One turning vector, and how many ticks it has turned
The counts run from 0 to 437.
[127  90 139 146 134 123 144 174 145 169 158 122 106 118 159 126  85  99
 113 103 127 154 108 107 173  97 111  79 115 145 141 142 132  73  98 105
 146 152 155 153 106 126 148 147 129  69 148 143 132 109 102 136]	68
[ 99 111 156 123  87 141 124  93 142 145 144 127 170 133 103 132 111 104
 137 128 144  58 128 129 108 135 104 125 154  74 122 193 166  78 165 135
 141 120 124 126  91 151 135 142 102 118 169 100 121 117 163 119]	413
[112 126  98 123 102 129 121 119 145 113 131 156 127 109 128 110 129 104
 143 126 161 128 138 137 108 154 101 144 106 145  98 194 103 193  70 121
  50 128 114 161 157 141 133 159 133 141  85 166  95 118 137 121]	238
[138 132 103 115 119 129  97 151 145  95 187 134 142 146 125 157  79 120
 113 152 178 137 120 148 155  89 115 101 205 124 120 155 156 106 101 151
 116 113 125 149 122 146  95 131  77 118 104 100 108 156 120 141]	291
[119 165 139 135  92 146 105 156 139  89 151 127 152 156 114 168 118 158
 115 119 172 113  75 123 121 139  96 117 173  98 117 186 119  93 144 134
 102 151  81 158 150 149 148 153 121  66 123 151 118 152 186 123]	285
[145  96 129 180 126 142 170 100 156 177 128 141 130  95 144 122 144  87
 130 156 109 106 144 121 153  94  98 128  97 132 135 146 158 102 131  65
 141 101 131 137 111 135 166 105 167 109 178 122 164  68 109 126]	400
[ 97  75 156 170 103 130 102  56 176 159  77 103 190 128 140 114 125 134
 107 119 122 103 130 109 118 141 168 143  91 108  96 119 148 133  80 101
 126 143 153 140  99 130 141 142 148 120 146 127 107 115  98 133]	127
[121 158 135  75 150 167  93  79 146  90 148 115 124 129 110  85 106 121
 139 142  95  87  84 117 133  75 145 120 132 124  94 111 126 135 138 115
 130  70 136 118  91 154 138 144 135 119 118 151 123 137  59 120]	120
[168  81 115 107 133 124 131 139 125 187  87 116 128 154 136 146  98 139
 146 143 159 133 104 128 118 157 191 107 100 158  94  82 110 108 180 138
 131 159 149 114 159 126 115 103  94 114 110 108 157 136 109 118]	213
[ 75 149 156 154 118 143 102 174 131 143 118 124 153 137  70  86 153 155
 124  62  97 135 120 119  89 131 109 120 154 138 146 146 139 136 101 143
 138 146 123 153 119 111  79 142 135 149 177 121 140 102 147  84]	349
[164 113 117 121 153 125 141 128 123 147 117  78 125 125 138 161 122 128
 131 181 128 194 155 128 152 138 180 117 128 153 160  73 170 161 105 139
 157 106 127 139 145 146 137  95 171 122 142  86 148 142 104 165]	261
[134 118 142 141 118 126 134  93 117 100 107  91 126 141 170 146 154 142
 118 136 136 111 142 138 128 182 156 180 111  78 115  84 125  70 167 125
 165 147 125  68 146 100 160 116 111 150 101 116 116 157 162 155]	171
[121 121 128 129 149 142  95  85 161 101  82  93 155 139 132  89 140 123
 113 103  97 109  94 123 123 111 156 166  70 132 111  91 115 137 165  91
 158 105 148 140 116 108 177 124 155 109 127 116 119 139  62 142]	122
[165 114 129 132 112 121 163 153 131 181 127  92 137 107 129 177 111 123
 140 166 142 167 143 110 133 157 133  94 133 132 169 153 160 112  82 100
 140 139 122 167 149 136 174 132 190  74 156 123 148 103 147 139]	272
[130 161 124 178 105 115 136 116 176  69 121 138 105 118 168 153 142 161
 107 145 146 132 121 114 144 111  96 145 111 136 114 143  88 133  93  90
  82 124 102 152 155 123 184 147 161  68  97 178 110 140 127 148]	30
[138 123 188 143 118 146 136 141 103 171  72 110 141 130 138 141 157 147
 110 112 134 127 131 164 125 173 129 146 120 115 133 136 118  53 167 124
 159 149 129 115 144  98 132 119 103 153 146 102 150  85 181  96]	428
[125 123 147 179 147 164 143 100 164 164 136 156  93  89 137 125 141 101
 131 162 116 111 130 130 168 100  87 124 123 129 118 152 150 119 106  70
 113 105 104 121  97 151 151 126 155 118 165 155 167  66 131 107]	399
[143  74 137 181 176 109 101 105 143 160 119 157 155 118 143 129 120 113
  88 115 161  96 101 119 149  91 174 145 115 126  84  81 120 123 167 134
 157 120 149 124 115 112 101  71  93 128 103  96 136 116  84 125]	421
[113 180 161 127 142 115  73 129 139 108 148 146 145  98 103  96 143 120
  83 103 103  87 127 107 103  76 124 124 136 141 126 141  87 154  97 149
 110 104 130 184 118 112 128 132 156 131 106 159  76 102 116 111]	361
[123  91  92 190 117 116 159 165 151 140 126 132 130 134 126 134 130 123
 115 112 117 180 146 114 158 129 108 113 136 143 160 101 194 116 120 118
 195 145 133 126 111 120 115 108 135 120 180  55 166 139 112 151]	53
[ 94 102 151 107 134 159  87 120 143 149 103 170 147 117 138 121 106 124
 131 113 183 138  75 134 110 131 130 167 106 131  93 193 111 160 149 143
  68 103 119 148 116 158 116 107  84 132 117 103 128  97 132 125]	206
[146 123 129 193 162 109 101 155 141 127  99 118 125 111 129 155 150 159
 110 123 153 186 114  94 141 148 161 167 102 138 132  91 121 195 100 115
 134 136 110 151 148 140 144  98 203  95 125 143 145 122 131 146]	266
[136 172 114 147 146 116  96 171 123  81 147 125 147 131  67 132 155 172
 100 106 133 141 126 126  98 146 133 133 175 129 135 113 119 186 104 172
 133 149  97 151 151 116  82 117 147 137 113 133 122 162 160 116]	12
[173 171 138  79 172 130 103 137 104 105 135 116  77  94 133 126 142 126
 115 132 135 152 103 146 119 116 144 130 105 152 125 136  52 172 118 125
  93 102 118 146 166 138 130 116 143 124  57 164 103 119 119 120]	233
[ 62 144 164 127  84 100 109  95 176 122  88 149 129 118 164 114 105 152
 121 112 141 123 113  80 134  75 132 148  91 146 144 130  95 143 139 138
 105 110 130 167 105 144 157 113 137  98 121 118 105 121  84 165]	330
[115 128  96 119  79  98 146 131 129 143 145 123 140 162 104 121  89 146
 126 107 107  84 152 109 119 109 130  91 160 116 130  89 142  78 148 161
 149 159 158 113 123  97  78 129  64 153 126 100 128 165 124 119]	86
[142 180 134 132 103 123 134 159 103 125 145  93 133 141  83 142 146 173
 134 132 124 146 156 143  94 177 107  95 185 113 144 153 137 125  85 145
 106 158 103 142 177 121 118 169 153 129 130 157 123 134 186 107]	17
[142  90 134 157 182 132  95 116 150 137 157 181 134 131 121 112 115 104
  94 128 157  87  94 134 151  88 156 144 135 119  72 119 128 121 167 136
 140 107 131 117 104 134  87  82  73 137 123 117 151 139  98 114]	420
[113 107 119 118 104 146 158  97  97 141 122 136 123 119 140 125 163 102
 143 153 125 136 180 166 125 176 109 168 133  99 149 159 189 109 121 128
 164 129 122  87 120 122 111 125  97 206 164  71 145 112 163 137]	177
[165 167 123  32 141 123 150 156  63 109 166  89 100 121  89 117 126 116
 142 141 115 127 171 145  79 143 134 109 142 134 157 130  99 147 142 147
 123 122 139 119 180 129 111 129 144 133  83 139 113 142 157 108]	231
[138 137 164 147 146 166 116 132 117 168 127 173 120 103 104 118 145 121
 129 121 144 114 120 171 146 136  97 140 155 123 108 178 129  97 128 148
 117 109 112 112 126 116  66 114  60 180 141 108 164  79 165  82]	430
[142 114  55  73  70 127 170 118 123 120 131  84 139 155 119 133  94 102
 168 152 117 128 173 137  90 176 117 106 116 129 140 159 139 117 110 108
 101 149 137 129 168 121 160 165 139 125 127 141 110 159 138 123]	241
[ 73 139  94 120 104 164 152  99 159 122 145 158 139 122  92  76 138 124
 166 110  92  77 138 114 112 106  91 119 120 137 105 153 155 134 111  92
  94 122 128 121 100 130 123 164 138 144 160 167 151 121 114  94]	114
[169 164  65 128 111 126 148 178 115  85 173 131 135 137  79 133 149  99
 123 139  95 143 164 152 131 115  77  98 165 145 178 140 146 139 115 116
 138 122 116 155 171 102 123 120 144 126 141 101 139 142 127 103]	22
[114 111 101 122  90 125 156  69 166 161 121 136 131 113 139 101 101  99
 145 149  99  81 158 106 135  90 134  94  87 160 103 109 129 126 104  87
 103 104 162 135 103 133 156 137 147 117 144 137 121 103  68 123]	116
[ 88 150 168 170 132 117  94 118 148 137  80 145 103 110 156 102 151 165
  89  83 118 141 142 132 142  91 122 150 113 158 116 117 105 141  77 131
 120 122 121 148 121  87  82 120  88 172 120 131 114  85 111 124]	94
[103 127 130 143 142 122 108 122 171 165 123 156 124 139 115 102  88 162
 138 128 126 115 116  83 142  70 165  92 133 157 110  77 129 143 110 153
 108 126 128 132  92 157  79  98 117 115 137 118 157 131  58 120]	340
